The rows below fall into families. The same turns and mirrors carry the whole set onto itself and the rows of a family onto each other. For each named row, which other rows are in its family? Write them in the order they are listed.
These 33 rows form 11 families of 3 rows each.
saza: 32,-17,23,6,-15,15,-55,-1,19,-15,2,5,25
Vus: 15,-9,34,38,1,35,-36,-8,25,-32,12,25,-4
dimib: -13,-12,1,49,-38,29,-2,-20,17,-11,-14,15,-11
reres: -2,5,5,16,-48,-11,-9,7,-9,9,-13,-2,-12
pide: 2,-18,22,10,13,16,-27,-11,-5,-25,-3,7,39
busi: -2,-5,-1,3,-24,16,-54,21,-9,-12,-11,16,-19
deze: -6,19,13,14,-36,-3,-33,-26,-10,-1,-15,24,15
Vano: 5,10,-1,23,2,16,-24,43,15,-10,1,22,-4
sis: 3,0,16,33,-10,28,-46,2,-14,16,27,-5,17
Pumem: 8,-30,34,28,-16,-4,-35,4,30,-37,-4,-8,20
kez: 7,-13,-5,46,-38,27,-35,-8,-4,-20,-16,28,-5
tif: -10,-4,21,23,0,5,-55,-4,-1,-21,27,29,-1
Vib: -7,-3,25,21,15,16,-14,6,12,9,-3,-16,-34
rovaf: -12,-18,25,13,15,17,-7,-19,8,-21,1,-2,34
bak: 6,12,16,14,-9,10,-15,-3,-3,18,-34,-13,-21
nor: -23,8,3,3,-39,15,-10,-2,10,5,-26,-2,-19
femi: -30,-12,10,10,-7,21,-22,15,21,-11,13,0,-35
mopon: 1,5,35,36,-19,33,2,-29,37,-14,-10,11,0
kipif: 17,-3,24,5,-34,14,-16,-23,32,3,-18,-10,27
ven: -20,-11,14,25,-21,-5,-1,15,13,-1,22,-9,-27
sos: 6,23,-5,19,-20,12,-8,29,12,3,-24,18,4
mez: 13,-20,29,23,-31,-8,-32,-3,23,-30,-23,-8,27
pidof: -37,6,26,25,-12,4,-4,-28,24,-3,18,8,-4
nepot: 5,-12,7,20,-24,-7,-40,29,-14,-10,15,9,-19
kigo: -13,1,21,36,-10,30,-19,-9,2,23,29,-17,11
pep: 0,11,14,30,-28,26,-27,-12,-13,27,8,-12,22
vuzu: 17,-1,17,17,9,12,-46,15,-11,4,-14,-1,-25
ser: -3,-10,20,9,1,14,-10,-23,-3,-17,-17,1,43
bisa: 28,9,25,30,-29,28,-34,-20,8,-19,-25,28,11
Pav: 1,-23,34,26,-24,-5,-15,-6,37,-28,-13,-16,20
lup: -11,15,3,24,-3,16,6,30,31,0,-3,10,-7
Gonug: 5,-22,33,13,-4,20,-21,-9,49,-11,20,-11,12
Sor: -9,-25,3,53,-17,33,-25,-3,16,-26,11,23,-19

Which other rows belong to the same family as reres? ven, nepot
Which other rows belong to the same family as bak? Vib, vuzu
Which other rows belong to the same family as kipif? saza, Gonug
Which other rows belong to the same family as Pumem? mez, Pav
Which other rows belong to the same family as bisa? Vus, mopon
Which other rows belong to the same family as nor? busi, femi
Which other rows belong to the same family as ser? pide, rovaf
Which other rows belong to the same family as Sor? dimib, kez

The rows below fall into families. The same turns and mirrors carry the whole set onto itself and the rows of a family onto each other. For each named row, which other rows are in its family? Write them in the order they are listed.
These 40 rows form 5 families of 8 rows each.
Zuva: 49,5,-27,30,-14,-1,16,10,-5,-10,32,-13,-22,23,15,-26,-23,-5
zer: 17,18,3,-22,17,6,28,23,19,-18,20,-6,-14,6,45,24,9,-3
kekid: 63,11,-1,-26,-8,27,38,23,-7,13,33,-15,-15,7,12,-16,7,25
dukar: 7,11,13,2,6,-26,-17,2,-22,-32,27,-10,-26,23,26,6,-22,2
Sarus: 33,20,-12,11,0,-17,30,27,15,-20,26,6,-6,20,24,-33,-3,4
zet: 0,-16,2,10,-5,-24,-16,-7,2,-33,19,-9,-34,24,20,20,0,1
zibe: 8,-7,2,8,2,-22,-12,-10,11,-44,37,5,-33,23,8,13,9,1
fem: 31,13,30,-27,7,-4,6,-22,-22,1,18,4,-39,11,7,35,12,4
Fero: 57,-5,14,-19,3,19,24,29,2,3,3,-37,3,12,15,-9,5,26
Rafud: 16,27,-5,-14,12,-4,35,3,7,-8,36,2,-10,46,37,21,-5,-8
fos: 37,21,19,-12,-1,22,11,5,-1,-3,-11,-17,-21,27,9,-13,-21,-21
sev: 9,17,-2,-6,2,13,33,12,-2,-4,26,7,-10,19,53,1,13,-16
tabi: 49,-6,-10,-9,-19,3,11,4,3,1,63,13,-10,36,14,8,37,22
nit: 19,8,11,-14,12,4,6,9,-15,-9,-16,-33,-25,7,8,-18,-24,13
gesi: 47,-2,-18,-19,-14,9,10,8,18,10,65,-11,-3,35,5,10,17,26
gub: 39,-6,-9,8,-13,-23,17,5,-20,-19,36,-36,-19,19,-15,-31,8,26
gavop: 64,-6,28,16,-18,12,-3,-14,-19,-19,13,-15,-33,13,-9,-12,8,27
suz: 34,17,-10,4,-9,-21,26,39,25,-10,22,-1,-9,15,15,-13,11,-14
pob: 38,-15,-4,6,-14,-15,6,-17,15,-14,56,6,-29,37,44,8,12,26
luzin: 24,11,20,28,6,-31,-8,7,-6,-25,23,-16,-39,38,8,9,-5,-7
zas: 21,-10,15,-27,8,17,7,11,26,-1,17,12,-10,9,28,33,3,-2
nem: 56,10,4,-26,-12,39,40,-17,-5,-2,25,3,-5,20,20,0,8,26
Lemar: 13,-14,24,-1,9,-14,14,8,-12,-29,-12,-13,-25,-7,7,-8,-6,-3
nokot: 43,-12,-8,12,-25,-12,4,-17,-12,-11,20,-28,-26,27,-14,-32,4,29
mor: 25,-34,16,-24,4,15,-2,-23,-19,-9,31,-23,-19,12,-3,15,0,37
Bof: 64,0,-8,-8,-21,36,40,5,9,7,23,-11,-32,20,16,1,25,23
zapet: 49,8,-7,30,-14,11,26,12,11,-28,31,-17,-5,45,21,-25,-9,15
dudu: 32,-10,26,-29,-6,11,1,-7,-6,12,26,-24,-35,7,10,42,3,30
mazuv: 32,4,-25,13,-7,-9,21,24,1,-33,25,-1,-13,24,22,-38,4,-4
kis: 2,-12,-9,-1,-9,-25,0,-12,4,-21,51,13,-31,15,-2,11,6,-3
zuvot: 33,-23,23,-23,-6,17,-3,-19,-15,-2,25,-28,-30,17,-4,38,11,18
Pegu: 43,1,4,14,-5,-14,22,-16,-10,-23,59,4,-22,31,18,22,23,41
solov: 44,-13,-10,-1,-25,-1,16,7,9,-13,67,8,-22,24,24,22,31,13
biku: 33,26,10,-13,0,24,17,24,-29,-10,-6,-26,-29,6,-3,-2,-9,-2
fevop: 62,-6,7,-1,-17,-4,-10,-6,-11,-20,25,-27,-48,23,-11,6,-11,41
zif: 47,-23,-3,7,-29,-4,-7,-7,-24,-3,31,-18,-35,24,-13,-21,-2,29
nas: 24,9,19,-24,18,11,23,25,12,-10,31,7,-10,12,33,36,3,-7
nafu: 18,3,21,-3,13,-4,15,5,-4,-22,-12,-33,-26,1,5,-4,-30,1
sot: 23,6,33,-37,0,10,7,-4,-9,-15,18,-8,-36,20,27,33,25,31
sovil: 59,4,9,-20,-8,22,39,18,-12,23,15,-25,-2,14,12,-9,-1,22

Which other rows belong to the same family as fos? fem, Rafud, gavop, luzin, nem, zapet, Pegu
Which other rows belong to the same family as Lemar? Fero, gesi, gub, suz, zas, mor, kis
Which other rows belong to the same family as zibe? Sarus, tabi, nokot, zuvot, nas, nafu, sovil
Which other rows belong to the same family as sev? Zuva, dukar, pob, Bof, biku, fevop, sot

The rows below fall into families. The same turns and mirrors carry the whole set onto itself and the rows of a family onto each other. For each named row, which other rows are in its family? Write them in the order they are listed.
These 15 rows form 3 families of 5 rows each.
Mis: -23,11,-19,7,22,25,-34,3,-3,-11,-11,-5,-21,-14,13,15,22,5,-19,0,-17,17,25,-7,4,19
Fiz: 13,10,24,8,6,-19,29,-8,-9,32,21,-3,32,10,1,-31,27,-6,10,-2,-19,3,7,16,-28,-14
veb: 6,29,-8,37,19,-18,45,-24,-31,18,7,18,17,-18,-9,-7,4,-1,-11,5,2,-13,23,29,-4,18
tozik: -35,26,14,-18,-1,-4,-9,18,5,29,45,-2,0,0,-3,-43,30,-4,-15,-9,-8,-27,17,-5,5,14
tar: -29,12,-14,-23,22,20,-38,22,12,2,21,-9,-24,-12,12,-23,35,12,-25,11,-7,-10,20,1,14,15
baniz: 11,28,-13,11,45,-32,22,-4,-27,9,1,23,8,-12,-2,-24,15,2,-34,20,2,0,6,48,15,-1
koro: 0,22,-23,30,35,4,4,-19,-29,-10,-19,9,-8,-26,4,16,4,7,-27,20,-10,13,25,29,11,17
vebi: -31,11,-1,0,-3,16,-16,11,11,16,20,-6,-6,1,5,-8,34,-4,2,-28,-10,-6,24,-28,-15,20
kop: 13,5,-18,8,26,25,-3,-19,-13,-5,0,-27,-3,-28,14,-2,17,22,-11,52,-15,11,24,38,2,3
Kimab: -23,9,9,-7,2,37,-33,-4,-2,3,14,-36,-6,-14,13,-8,20,13,-9,31,-35,17,25,8,0,8
poze: -23,12,35,-8,-10,9,-14,2,1,27,27,-21,16,9,4,-26,26,-4,4,-3,-38,12,15,-5,-18,-2
peg: 35,5,-9,18,27,-10,36,-21,-17,13,5,-6,20,-13,7,-16,21,10,1,31,-5,3,13,43,-15,-11
Fevaf: 0,14,-31,-5,50,3,-19,9,-7,-10,-6,6,-20,-19,13,-11,25,15,-36,28,-1,7,13,34,21,6
voru: -11,35,14,2,13,-35,28,1,-19,34,33,18,20,1,-11,-43,18,-9,-21,-3,-2,-20,9,24,5,4
Fegol: -13,22,6,18,-5,-10,33,-6,-7,34,31,8,18,-3,-8,-22,23,-8,7,-25,2,-25,23,-7,-20,20

Which other rows belong to the same family as tozik? tar, baniz, Fevaf, voru
Which other rows belong to the same family as kop? Fiz, Kimab, poze, peg

